One turn sends every row of this set to another row. A few are shown first. Where does it send the rows asked after them?
Z_288: [  1  14   2  -8  -3 -11  -3  -8   0  -6   9   8 -17  14   0  -1  -3  11
   5  10  -4   8  -4  -4   1  11  -8  11 -13  -9  -8   9   0  -7  -6   7
  11  15   6   0  13   1   6]
Z_264: [ -5 -20   0 -12  -5 -12   8 -14   1  -6  -8  -9   0  -5   5 -13  17  -5
  -1 -14 -11   9  -2  -2   7   0 -12   7 -14  11  -5  -5   6  -9   4  -1
 -13  10   7   2   7  -7   0]
Z_712: [  7  -3  10  -3   4  -1   0  -5  -3   4   7 -17   5 -16  14   4 -15  -3
  -2  -4 -17 -15   5   6  -5   0 -14 -12  -1 -11  -6   9  -2   0   7  -1
   1  -2   0  -3  14  -9   4]
Z_641: [ 13 -15  -1 -16 -14  -9   8  18  -1   0   0   5  -7   8  -5   4  13  -9
   1   3  -5   6   0   0   5   5  18   5  -7  14 -14   3   1  -6  13   0
  -9  -9  -9 -15  -3   1   6]
Z_233: [ 12  16   6  17  -8   6  -6  -6   0 -13  -6   1  -2  -9   1  -1   6  14
   8   4 -14  -6   2   1 -11  11   7   0  -4  -1   4   9  -1   0   7  13
  -3  10  13   2   5   4   8]
Z_874: [ -1   0  -4   6  13 -14  18  -4  -3 -15 -10   5   6  -9  -7   0  -3  -9
   9   6  11  -6   4   3 -13  20  -9  11   1  -4  -3 -10  -5 -14   3  -2
 -11   2  -2   1 -11 -11  -7]
Z_734: [  8  -3 -10  -5  -1 -20  12  -2  14   0  -5   2   6   2   7  -3  -9  11
   3  -3   3  -1 -22  -4 -14   8  -5  15   6   2 -10 -12  -7   3  -2  -1
 -12  -2   7  13  12   1   1]
Z_513: [-10   8   6   6  -4   0  -1  -3  -8  -4  11   2  -5  -4  -2  -1  10 -17
   1  10   9  -5   6  -5 -12  -3 -11  17  16  -1  -1   7  -2  11  -1   8
   2  -7  12   6   3   5   5]
Z_282: [ -4   5   3  -7   3 -10  12   4  -1   8  -1  -1  -4  -7   9  -2   2 -15
   5   3  -7 -11   3   9  -5   2   2 -11  18   0   2 -16  18   3  -2 -17
 -10  -4   6  -6 -13   2   3]
Z_397: [  1  -9  11  -2  -7  -7  -1   7  -7  -1  -3   2  -2   7  -2 -15   6  -4
  -3 -10 -10   1  -6  -1  11  -1  -2   4  11  -3  12 -10   2 -20  12  16
   1  12  16 -14   6   9  15]
Z_496: [ -6  -1  -6 -24  12  -4   0  -3  -4  -4 -12   2   4   2   7 -18  11 -15
  -3  -3  -8  -3  -1  -5 -12 -10  -7 -14  -3   5   0 -14  -7  11  10  -6
  -3   2  -2  -4  -9  -8  -8]
Z_345: [ -5  14  -8 -11   5  -7   4   5   6   3  -7   0   7   0   6   4 -20  -6
   3   2   3  14   1  -9  -1   6  -6  -4  -5  11   5  -5  -9   9   7  10
  20  -8 -19   3   5  -6   5]
Z_986: [  7  -8   0   5   3  -2  -9  -4  -3   3   5 -15 -28   0 -12  -5   1  -4
 -11  -6  -2  13  -3  -8 -10 -17  10  -7  -4   2  -4  -4  -5   1   4  -3
   0  -6 -14  -8   3   0  11]
Z_928: [ -6  -8   3  17  -3  -9   0  -4   5   1  -4   7   3  23   5  -2  -6 -16
 -10 -14   9  -1  -8  -6  -3  12   9   2   5   0  -6   0  -8  -2  -3  -6
  -4  -1 -10   0 -23  -6  -3]
Z_892: [ 22   7   2  12  -1 -11   0  14   2  10   3   3  -8  -1  -1  -5   7  10
  -1 -10  -3  -4   7  -2   1  15   7   2   4  -3   1 -13   1  20   5   0
  -7   0 -12  -3  -2 -17  -6]
Z_190: [  3   7   9  -3   5  -5   6 -17   1   8   4  -3   0 -10  -2   0  -8  14
   8   9  13  20   3  13  -5 -14 -10  -3 -11   1  -6   4  -2   0   5   5
  -6   5  -7  -7   8   5   9]
Z_172: [-13 -18  -1 -12  -2  -4   6   3   5 -22   4  -6  11  14   3   2   7   6
   6 -12   6   1  -4  -9   5  -7   0  -4  -6  -8   6   2 -15 -10   2  -7
   0   8   3  11  -4  -5  12]
Z_56: [  2  -3  16  -2  -4  -5  -2   9  11  19 -12   5   3   2   5  -4  -8  -5
 -13 -10  -7 -14  -5  14   1   7   8  -6  -5  -4  -6  -8  -1   6  12  -9
   1   1  12   4   7   1 -12]
Z_514: [  9  15 -28 -12   1 -17   1  10   7 -13   1  10  -1   0   0   2  -2  -5
   6   0  -5   3  -3   8   9   1  -4   7  -2  10   4   7  -1   1 -11  -7
  -5 -10   3  -3   9  -2 -10]
Z_472: [  8   3  -7  15   5  17  -8 -17   2  -4   4 -10  -7   9   8  -3  -3   8
  -3  -3  -4 -11   2  -3   3 -11 -11  -1  -8  -3  -9  -2 -14   3   3  -3
  -6   7  11  -3   5 -16  14]
Z_760: [ 21  13 -17  -3  -4  -2   0  -8   4  -6   5  -7  -4 -11  12   6 -11  -6
   1  20   9   3   0   2  11   6   8  -6  -1   7 -13  -4  -4  -6   1  -9
 -19   5  -7   3   0   6  -2]
Z_40: [  7  -2   0   7   0  13 -11 -10  -4   7 -12  -4   4   7   7   8   0  -1
   8  -7   1   6   2   3  -7  14  17 -18 -14  -3   9   7   3  -8 -12   5
  -5   9  -4  -9  -2  -1   4]
Z_769: [ -3  -2 -10  -8   3  -3  -4   5  13   8   4   8   4   0   0   7   4   8
 -13  -9  -2   0   3  -9   9  11  10  -5  -6   4   6   2 -13 -25  10  -4
   4 -12 -14  -6 -11   6  13]
Z_999: [  3  -6  -1   1  -5 -12  11  -7 -15  -3   9 -11   2  -7   6   9 -15  -3
  -9  -8   5   9  16  -9  -4  14  -3   8  -6   4   4   6   6 -18   9  -2
 -12   7  -2  -6  -3  12  16]
Z_670: [  6   0   5  -2  -5 -13 -11  24  -1   2   2  -1 -18   7  -7   5  12   9
   0   4   2  10 -12   6  -4   4  -1 -17  -7   7   4   8  -8  -9  -3   0
 -10  17  -8  -5 -10  -9   4]
Z_801: [  5  -2   1   7  11   1  12   3   8   6   4  -4  -5  -2   4   3  15 -13
  -2   7 -15   6  -2  -1  -7  -4  12  -1  -3 -11   9  -4  -5  12  -3   8
  11 -20   2   0  -4 -13  -9]
Z_846: [  3 -14  -2   5  -7  -6  -1 -10  -6   3  18  -1   0  16  -6 -19   6  -3
 -14  -3   4 -14   6   3  -5 -12 -10 -11   7  -1  -9   2  -5 -13  -7  -2
   5   4   5  -4  -4   4  -3]
Z_838: [  1   4  16 -15  -2   1  -1   8   5   5  -7 -14 -10  15  -7  16  15  -5
   9   2   4   2   6   2  -3  11  -2 -21  -6  -8  12   1   6  -6   3   4
   6 -11  -7   3   0  -1   4]
Z_829: [-13 -12 -13 -12  -5   2  -7  -6   2 -20  12  -1 -13  -6 -13   6  -4   2
   1  -5  -4   2   3   4  -2  -9   2   5  10  -2   4  -5  -6 -13  -8  -9
 -17   0  -1   4  -6   2  -7]
Z_802: [  7  14   5  -3  -3  -1  -3   8   3  -4  -8   4  11  -2   6  22  13  -1
  -7  12  12   3   0   7   4   4  -8   3   9   1  -3  12 -11  -4  -7 -11
  -6   9 -14   7 -14   2  -1]

Z_838 goes to Z_282
Z_999 goes to Z_986
Where do these go?
Z_769 goes to Z_801
Z_829 goes to Z_40
Z_264 goes to Z_670
Z_288 goes to Z_397

